(in the rows, 128 means zero)
Where one turn sends some rows of the set: a few examples, then the rows asked:
z226: [134 131 153 112 130 144 109 124 141 134 117 141]
z489: [126 103 104 152 124  96 118 127 137 123 149 184]
z967: [119 100  73 123 100 106 130 138 152 155 136 139]
z104: [145  97 101 152 157  93 141 112 141 119 133 117]
z42: [159  90 119 118 134 151 129 134 131 129 139 165]
z583: [ 80 112 124 183 119 122 127 148 141 119 132 136]
z950: [106  94 140 141 116 123 144 127 129 110 137  95]
z117: [130 109 101 120  95  95 119 138 113 158 119 117]
z532: [141 102  95 118 113 132 146 140  86 136 144 104]
z398: [104 154  76 148 123 134 128 145 100 110 155 127]
z626: [126 137 103 158 125  87 125 136  98 162 135 126]
z519: [124  90 140 144 104 104 102 125 113 126 116 128]
z494: [120 104 108 139 115 133 140 125  91  95 161 116]
z173: [ 83 134  87 149  94 104 134 150 140 133 142 148]
z73: [119 118  89  92 110 145 130 122 117 109 155 130]
z786: [169 146 117 135 114 107 128 162 143 128 140 140]
z896: [131  96 120 162 133 143 138 149 124 119 168 177]
z78: [104 132 104 145  96 124 152 112 172 142 130 154]
z905: [127 140  91 145 140 123 167  91 146 123 139 130]
z743: [161 130 113 127 146 115 129 132 139  90 145 114]
z97: [119 139 110 151 168 159 125 134 139 137 133 160]
z705: [175 110 114 122 128 133 154 159 124 126 149 131]
z805: [108 111 113 163 125 102  94 122  96 130 143 152]
z153: [100 110 100 162 161 117 148 114 155 129 132 150]
z708: [115 107 164 154 108 141 123 144 125 138 129 131]
z178: [125 127 128 185 128 163 126 131 150 115 134 123]
z41: [133 171 106 146 151 124 149 145 127 122 146 146]
z21: [129 120 108 118  89 120 128 166 160 132 142 119]
z575: [123 152  94 147 118 173 109 122 134 139 137 133]
z502: [124 121 102 151 135 143 139 154  93 172 155 126]
z196: [102 114  83 164 113 151 114 112 130 104 147 120]
z595: [118  92  97 116 142 119 121 108 156 143 118 118]
z17: [128 163 113 160  99 109 150 126 141 116 137 126]
z98: [143  74 118 133 134 104 121 111 139 113 127 154]
z656: [122 114 110 109 137 161 116 112 108 143 136 160]
z620: [143 106  94 152 144 126 172 155 123 148 169 147]

z173 turns into z398
z178 turns into z78
And these:
z805 turns into z626
z656 turns into z104
z42 turns into z98
z73 turns into z743

Where one turn sends some rows of the set: a few examples, then the rows asked:
z237: [116 169 125 150 126 107 121 117 155 103 112 111 137 163 127 113 141  99
 172 124  88 138 125 133 143 168  92 113 134 138 114 134 142 160 132 143
 127 150 131]
z943: [140 118 145 133 130 151 133 132 131 129 117 133 110  96 127 132  89 164
 145 123 130  95 154 121 108 143 102 136 125 144 135  91 104 125 129 132
  85 111 121]
z500: [128 122 147 135 125 123 129 125 121 110 127 134 119 155 108 154 121  79
 149  80 115 160 148 159 120 175  97 101 126 159 128 128 136 131 154  92
 137 134 155]
z713: [130 104 145 143 112 120 120 105 109 113 151 119 118 105 131 154 146 141
 136 106 116 107 126  90 107 114  86 141 127 142 121  89 151 123 119 108
  99 139 133]
z707: [104 139 135 117 102 124 127 128 122 104 141 127 142  92 161 112 106 130
 150 113 133  72 126 103 117 141  93 139 121 127  99 119 142 150 125 127
  97 109 100]
z956: [119 179 122 147 128 103 121 119 153 104 122 116 135 153 125 113 142  91
 168 115  92 144 125 133 128 172  89 110 139 129 112 142 142 164 142 137
 137 149 129]
z587: [146 139 151 112 140 100 161 126 104 117 118 118 120  94 156  89 103 127
 157 123 140 120 130 151  78 128 142 122 137 140 126 129  94 119 131 151
 154  91 142]
z608: [101 145 131 126 131 122 133 134 151 147 149 112  97 100 137  94 130 160
 113 144 114 114 125 106 114 130 149 154 114 128 142 164 122 102 107 116
 129 120 127]
z10: [ 98 127 124 100  78 126 129 141 117 133 140 110  87 125 126 100 136 138
 140 143 137 110 131 146 109 114 147 162 126 134 114 142 131 102 120  80
 124 121 132]
z355: [121 176 137 116  78 127 119 135 115 101 119 116  93 138 127 147 115 121
 120 131 145 142 123 160 137 115 155 118  69  99 117 131 132 130 116 110
 117 136 108]
z978: [120 118 151 129 125 122 123 119 126 100 119 130 118 155 115 146 114  85
 148  81 116 156 150 157 136 172  95  98 132 164 130 125 143 131 148  86
 126 125 160]
z218: [147 153 126 146 161 126 151 128 128 120 121 135 128 141 143 145  87  97
 153  89 101 139 141 171 141 167 111 126 117 129 136 128 129 136 158 151
 154 126  98]
z904: [122 165 150 137 102 107 107 113 123  85 129  97 101 109 134 130 126 128
 100 106 106 140 156 130 116 111 166  93 115  88 136 148 126 105 146 135
 124 122 137]
z628: [112 130 121  91 119 133 132 136 113 124 136 105  89  95 147 112 138 123
 106 109 135 114 126 130 122  92 148 145 111 140 161 133 119  74 141 125
 124 132 121]
z438: [120 145 149 137  76 116 108 118 141 153 134 125 105 128 138 150  94 131
 105 147 110 156 122 141 106 140 164 118 102 110 129 164 122 138 142 131
 107 115 149]
z157: [134 137 151 100 118 104 140 142 127 131 154 111 135 129 158 105 140  97
 156 144 130 118  84 102  90 121 123 132  95 153 109 139 120 155 115 144
 156 126 150]
z869: [159 129 160 118 146 132 147 125 109  96 144 104  98 122 110 117 150 127
 142 123 150 141 123 148 100 111 110 129  97 156 116 117 117 123  92 108
 154 101 164]
z938: [141 138 133 153 157 118 151 123 125 119 119 132 127 141 159 148  83 103
 152  92  95 135 135 170 152 166 113 129 119 132 141 123 132 134 155 149
 154 124  99]

z713 turns into z707
z10 turns into z608
z438 turns into z904
And these:
z218 turns into z500
z237 turns into z938
z157 turns into z587

